Here are some points:
[-45  26  40 -52  28  11 -22  66  39   0  32  13  44  26   4  45 -16   2
  23  31  -3  -1   4  -7]
[ 19 -26   4 -10  -1  12  -8  24  37 -17 -54  -1  -2  41  59  -9  22 -30
  34  55  46 -16 -14  25]
[ 27 -13  -9  13   4  79  67  34  32  10  11  72  -6  29   0  84  56  34
  30 -45 -38  67   2  22]
[ -6 -27 -56 -63  -3 -27 -27 -28 -46   8 -32 -23 -25 -28 -54 -66 -20 -24
 -85  -9 -61 -55  41  13]
[-25  27  62 -19  53 -42 -30  17  60  28 -10  72 -11  11  71   8  -5  60
 -15  40  59  30   4 -10]
[-28  19  15 -14 -41 -50 -43  26 -69  12 -35   1  14  -2  12  35  27   9
  19 -50   1  30 -33 -64]
[-22 -15   0  23  37  61   6 -27  -1  26  45  47  22 -41  46   4  45 -17
  21  14  42 -23  -1   8]
[-35   4  38 -33  25  13 -39  37  25  19  34  -1  14  11  21  40  19 -13
  31   8 -17   7  13 -35]
[  7  13 -15  -2   3 -26  58  -8  -3 -27 -26  21  -6  -1 -15 -55 -32 -11
  30   0 -66  28 -20  51]
[ -37   19   17   26   -5  -11   24  -53  -52   49   51   32  -29  -38
  -34   25   -4   18  -14  -54 -111   30   -8  -44]
[ -26   38  -13   11  -59  -35  -33  -33  -19  -23  -44   -9   12   15
  -59   -1   35   32  -37  -37  -28 -102  -56   25]
[ 54   2  21 -29 -21   2  34 -21  23 -44   3  29   4 -28 -42  33  19  41
  -3  19   6  22 -54  60]
[-17 -34  36 -40 -10 -12  -1  64  36  35   0   8  10  20   5  34 -30  55
  16  18  -7  -3  30   1]
[-55 -50 -16   8 -11 -30 -18  -9  56   2 -28  28  23  22 -51 -30  32 -13
 -19 -38  -1  11  20 -34]
[ -3 -27 -14  41   1  50   2 -27 -69  13  23 -51  10  -2 -53  51   8 -60
  36 -32  15 -18  -2  14]
[  7  66  13 -11  13  33 -22  -9 -34 -18  -5  23 -24  16   3  28  23 -51
 -27 -10 -24 -11 -21  44]
[ -5  -2 -16 -31 -54  28 -50  24  -1   4 -25 -31 -10  19 -52   7 -26  16
  52   2  22 -15 -16  -7]
[ 28  10  27 -31  29  30  10   8 -58   3  26 -39 -17  20  15  37  20  34
  37  30  12  20  -4  16]
[ 17 -16 -41 -10  36 -13 -74  15  29  -7 -24 -26  -5 -39 -18  61  -6  -7
  15  30 -61 -61  16 -56]
[-37 -16 -23 -29   0  52  14  62  -2 -41  -6 -20  12  93 -27  14  -6 -29
  -5  20  10  46 -15 -27]
[ 56 -54 -22  44  35  15  41  43  78   6  33  18  -9 -25 -20   0  12 -39
  41  44 107  16 -14   9]
[-48  56  16  66 -15   0  46  24  12 -16  53  60  56  -5  15 -32   5  -6
  21  48  67  13  -8 -21]
[-64 -16 -13   8 -20   4 -21 -26  -5  13  -6 -13  17  11  36  -6 -21  -2
 -36  11 -38 -41  33 -70]
[  7  14 -38  31  23 -13  -7  23   4 -71 -17  13   3 -26 -11 -48  39   8
   3  19  40 -10 -32  -4]
[ -2  13  25  21  21  -2 -67 -46  16   1  59 -44  39 -47  11 -16  49  44
 -42  47   7 -61  48  -9]
[ 15   8 -82 -12 -38  24 -20  -9   2 -17  43 -19  40 -20 -83 -52 -21  17
  -5  35 -54  -7  15  63]
[ 39  34  19   9 -12  13  58 -50 -41  40  23   0  14   5  70  46  11  -2
  13  26   2  -1 -25  11]
[ -2  -9 -24   2   2  38  30  14   3 -38   3  51  35  20 -44  26 -19  39
  50  17  -3  28   1  17]
[ 48  25 -10 -25   1  28 -28  43  20   0 -22  11  16  59   9 -36  -9  30
  91   5  15  27 -45  12]
[ 20 -27 -40 -42 -28   9 -10 -27 -57 -41 -14   5 -53 -32 -67 -38 -15 -34
  25 -27 -34 -31  -7  16]
[ 31  27 -38 -18  -7   3  38  12  42  -1  -4 -18  19 -14  -7  67 -12  23
 -28 -30 -10   7 -19  14]
[ -7 -65 -52  41 -10  -4  -3  58   6 -36  42  20 -19  54  20 -53   3  11
  62  15   7  22  -9  16]
[-11 -21   8  -2 -14  10  13   9  58  48 -25 -34 -21  38  -5 -49  35  -9
  29  22   4  23  22  16]
[ -1  -5 -25 -17   8 -54   8   1  -8  32 -57  13 -22  -9 -41  15 -23 -15
 -33 -27 -33 -34 -64  54]
[ -8 -35  11  24 -18   9 -21   4 -26  42   4 -30 -24 -33 -48  33 -37   4
 -20 -16  -2 -41  56  20]
[ 19   2 -26   9 -37 -19 -37 -14  35 -19 -42 -30 -12 -16 -27  50 -16 -18
 -43  42  -8 -27 -27 -24]
[  6 -27   7   8   4 -44  14 -45 -26   1 -44 -50 -21  -9  39 -45  29  53
  -6 -25  -2  28  35 -62]
[-12 -20 -77  23  -6   3   8 -12 -49 -66  11  26 -48  -8 -52 -15  19  -1
   9  -3  14   1 -48 -21]
[-27 -44 -72 -14 -44 -13   5 -19 -20  34 -14  25  -2   4 -49  -5 -21  -4
 -14  -3 -59  -5 -20  -4]
[-24  12  12 -16  23  14  10  22   8  23  -5   7   1  18 -39  25  -2  44
   2  39  10   9 -23  45]
[-27 -32 -23  58  13  59 -11  31 -12 -11 -16 -63  -5  28  26 -21   7 -42
  51 -33  42  53  45 -44]
[ 52  20  -6  13 -48  36 -42 -45  -6 -45 -11  -3  57 -28 -66  63  -3 -21
 -15  -2 -15   7 -39  45]
[ -1  28  -2  54   5 -22   9 -44 -50  46 -24 -35 -27  -4  -1 -45   6  14
 -16 -16 -26 -34  20   8]
[ 34 -40 -31  62 -54   1  36   5  -3  -3  -5 -26 -57 -38 -20  40 -22 -33
 -13 -32  -5 -65  -7  23]
[ 20  -6  -1  33  -8  50  -6   2 -10  28   7 -12  15 -32  -6  49  36   5
  21 -14  13  14  37 -29]
[  9   3 -37   9 -33  38 -10 -17  13  49 -51 -22 -52 -18 -14  -5 -19  14
  41 -44 -37  -6 -21 -38]
[ 19  -8  17 -23   2  13  15  29 -38  26  -4 -23 -28  28  19 -47 -18 -59
   9 -43  -4   0   3  24]
[ 29  10  20  13   3  -4 -62 -30 -22  21 -17  -6 -29 -15   5   2 -16  33
 -56 -18 -37  -5  56  18]
[  2 -34 -29  11 -27 -46  38  14 -11  20 -28 -49  -2  -8 -58  14 -64   8
 -30   8 -47  15  34  10]
[-36  65  51  20  60  27 -21 -16  24  -7  -8   9 104  37  45   2  17   8
 -14 -22  16  24 -12 -25]
[-16 -17  17  23  48  16 -17  13  63  28  20  36  28  30  75  35  27   9
 -22  15  57  92   7 -13]
[ -7  16 -33  30 -54  21   8  11 -57 -27 -50 -20  29  48   7  32  26  28
 -27 -28 -38 -52  -8 -13]
Then 10 other points, each followed by its number:
[ 17  -7   5  17  51 -26  26   0 -26 -14  31   1  20  10  -2   1  39 -63
   9  23  46   2  20  37] 0
[ 12  24  23 -59  -3  -9  39  68 -46 -44  37  -7  26  24  29   9   5  36
  23  58 -10  21  14  13] 1
[ 15  21  16  28  21 -21 -13 -15   0 -44 -56 -30 -16  -8  35 -27  17  -1
 -13 -31  -9 -13   6  -3] 2
[ 35 -23  14 -40  35 -22   4 -24  30   3 -53 -52   6 -30  14 -49 -39 -17
 -61  18 102 -42  13  24] 3
[ -9 -16  92  14  45 -64   6  24  17 -51  50   7  49  20  75 -30  19  23
 -39  85  32  22  17  14] 4
[-13  49  41  -9  40  -9   4  -5  36  13  47  37   1  44  44 -50  14   2
  -4   1  13   3  -8 -23] 5
[  6  20  16   5  -2 -69  18 -13  31  50   4  14   5 -20  27  10 -19 -29
 -29   7 -32 -53   5   9] 6
[-30 -40 -63  46  -1 -31  16  -8 -28  -9  26 -22  -6  -3  -2  -3  27 -40
  -9  31   1 -44 -32 -23] 7
[ 17  -4 -18 -36  17 -17 -60 -24 -57  60  23 -19  12 -23  -2 -38 -40   3
 -49 -13 -35  21  79 -13] 8
[  0  36  -4  25 -11   0  43  27  22   3  44  25  19 -19  -1  11  36  36
  48  12 -32  33 -27  -6] 9
Which of these numbered points is nearest to each point below, looking only along the 8 directions in which the first points spread most? Its number follows each.
[ 60 -10   9 -35   9   6 -67  15  76  42 -14  43 -16 -13  67  48  -3 -25
  12  22  68 -33  31  45] > 3
[ 17 -43 -44  44   4  56   6 -11 -76 -23  22 -39  31  -2 -79  23  14 -82
  17 -38  -7  -4  30  17] > 7
[ -1 -33 -30 -14  23   9 -31 -37   7  22  30 -10 -19 -17  20 -23 -50  -2
 -16  -2  76 -60  11  -6] > 3
[  9  22   6   5  21 -26 -35 -31  60 -30  55  23 -31  20 -32   0  -5 -14
 -45  46 -69 -88 -50  46] > 6
[-19  52  79 -28  41 -95  30  44   5  -1  24  62   9  10 107 -17  -6  56
  -6  96  53   2 -14 -15] > 4
[  4 -21 -54  55  10  18  18  -1  -4  -8   5 -47 -64 -17   4  45 -33 -14
   3   1 -25 -86  11 -17] > 7
[ -4 -71 -58  56 -46   6  -3 -24 -21  -1 -52 -38  15   4 -11  49  23  13
 -24 -78 -29 -19 -32  12] > 7
[ 93  -6  21  49  22 -17  58 -26  17  37  21 -34 -22 -29  -3   0  62 -29
  23 -21  40  24 -10  64] > 0
[ -5  44  23 -28  27 -39  65  35   1  29  15  33 -16  32  96   9  23  32
  30  54  39  25 -29  -5] > 5
[-41  -7 -31 -13 -57  27  -2 -16 -28 -53  15  34 -44 -31  -7 -33 -36 -20
 -65  -2 -33 -89 -52  -8] > 7
[-39  22  43  38  25 -15 -59  15  95   2  45  14  42  -2  64  32  -8  38
 -64  53  41  39  18 -45] > 4
[-19  35  35 -66  42  22 -21  11   3   6 -15  21  -9  14 -11  19 -35  25
  21 -17  13  25  -3  28] > 1
[-30  -5  20 -52  79  51   1  47   9  10 -26   7  -9   5 -17  26 -46  15
  42 -16  52  55  -3  39] > 1
[ 16  22   0  15  11   5  -7  30   8 -42  13  27  -6  75  56   6 -10 -11
  -9  30 -46 -26  15  -7] > 1
[  11   11   12  -14  -15  -75  -57  -36  -49   13  -22  -39   11  -55
   -8 -106  -50  -20  -51   33   15  -79   21  -13] > 3
[-31  35   7  15 -23   6  49  37   4   5  51  17  18 -30  -1  15  -4  33
  30 -18 -33  25 -42   4] > 9
[ 24  19  10   1   8   8 -18  -9  54   7  50  30  15 -46  22  16  26  17
  44  12  44 -71 -27  37] > 0
[-42 -39  31  -3  -9 -36 -25  50  -6  20 -18 -46 -64 -25  -3  21 -47  12
 -72 -38 -35 -34  59 -43] > 8
[ 11 -21  61  -1   2  67  12  -3  22 -15  38  20 -64  13  22 -15  25 -33
 -35 -11   4 -20  -9  34] > 0
[-26  49  19 -16  61 -97   9  24  47  26  -7  91  -3 -15  46 -31 -37  31
 -46  31  74   2  -3  -7] > 4
[ 13  24  17  28  66   9  37  -3  39  -2  21  54   7   0  59 -21  23  -1
 -15   3  13  -2  26  -1] > 5
[ -2 -24   6  17  -6 -49 -21 -49 -18  52 -25 -56 -21 -46 -62 -59 -17  66
 -25 -37 -17  14  54   1] > 8
[ 10  -2  24 -21  16  21  39  44  17  -4  16  40  26  52  28  29  21 -29
  19  65  13 -22 -15 -12] > 1
[ 21  19 -21 -20  32  21 -45 -10  -9  30 -14 -28 -12 -41  42 -36  -6 -31
 -16 -34 -12 -24 -18   9] > 2
[-28 -21  54 -47   9  46  32  19  58 -35  -3  22  11  38  22  48 -41 -63
  43   8  20  -5   0 -26] > 1
[  7  28  29  17  50 -29  44  62 -38 -49  79  -5  44  15  62  13   9  10
 -15  63  28  22  22  11] > 5
[-16  57  19 -10  49 -17  26   2 -14  13 -10  16 -17   9  36 -27  19  43
 -20  45 -27 -48 -14 -71] > 5
[-16  -5  -6  37 -19  55  33   7 -53  -1  19  66   8   2   2 -44  22  14
  26 -53   0  43  14  24] > 9
[-31 -17 -23   8  28 -15 -17  44  13 -51 -17  25 -23 -15 -19 -37   5   1
  -6   9  16 -12  18 -13] > 7
[ 58  80  -1  22 -13   1  25 -84 -46  51  -5 -43  -9  -2  11 -47  50  28
 -29  -1 -17 -27 -15 -16] > 2
[  5  24  22 -17  -5  -6  -4  22  18 -40 -21   6 -12  34  -6 -42 -23   9
  34   1   1  -6 -52  33] > 1
[-88 -24 -44  17 -25  59 -22  34 -14 -52 -56 -20  28  37   0   4 -56   5
  -9 -15   8  24  42 -66] > 7
[ -4 -23  16  43  -4   2   0  -4 -59   7  24  21   8  44 -34 -36   6 -10
  42  24  -2 -16  24  -7] > 7
[ -5   0 -14   3  44  31  13 -37   3 -49 -30  57   4 -31  33  -5  33 -32
   1 -12  28 -16 -49  26] > 0
[ -15    4  -57    8  -65  -69   -6  -19  -26  -41  -42  -25   49   12
 -107   26   42    8  -48  -36  -18  -39  -49   46] > 7
[-51  29  28  20  12 -41 -36 -46  31 -25 -38 -77 -22  -5 -14 -17 -14 -50
 -19 -10  63  -4 -20  22] > 2
[  4  22  28  -2  16  30 -28  26  35  34  46 -10  11  37  39 -40  23  57
  29  16  74   9  -9 -23] > 5
[ 39   2 -32  32 -54  26  15  -6  10  12  -5   5 -21  -6  35 -36  44  20
 -29  -7  40  14  60   6] > 0
[-54  44  34  -2  25  10  47  23 -19  -2  39  68  46   5  -5 -10  30   8
  35 -12  19  25  -7  -6] > 9
[ 44  13  29  -2  42  -8 -31 -72   2  50 -39 -20  -8 -64 -20  -3 -15  -9
 -73   0  41 -34  55  -3] > 6
[ 32 -31 -14 -15  -4 -25 -31  53  59  21  -3  60 -13  -2  41   7  -4  -5
   0   0  23  43   0  33] > 1
[-19 -21 -66 -29   7 -48 -56 -13 -17  30 -32 -46 -28   9 -42 -24  -1 -12
 -16 -10 -38 -33  22  -8] > 8
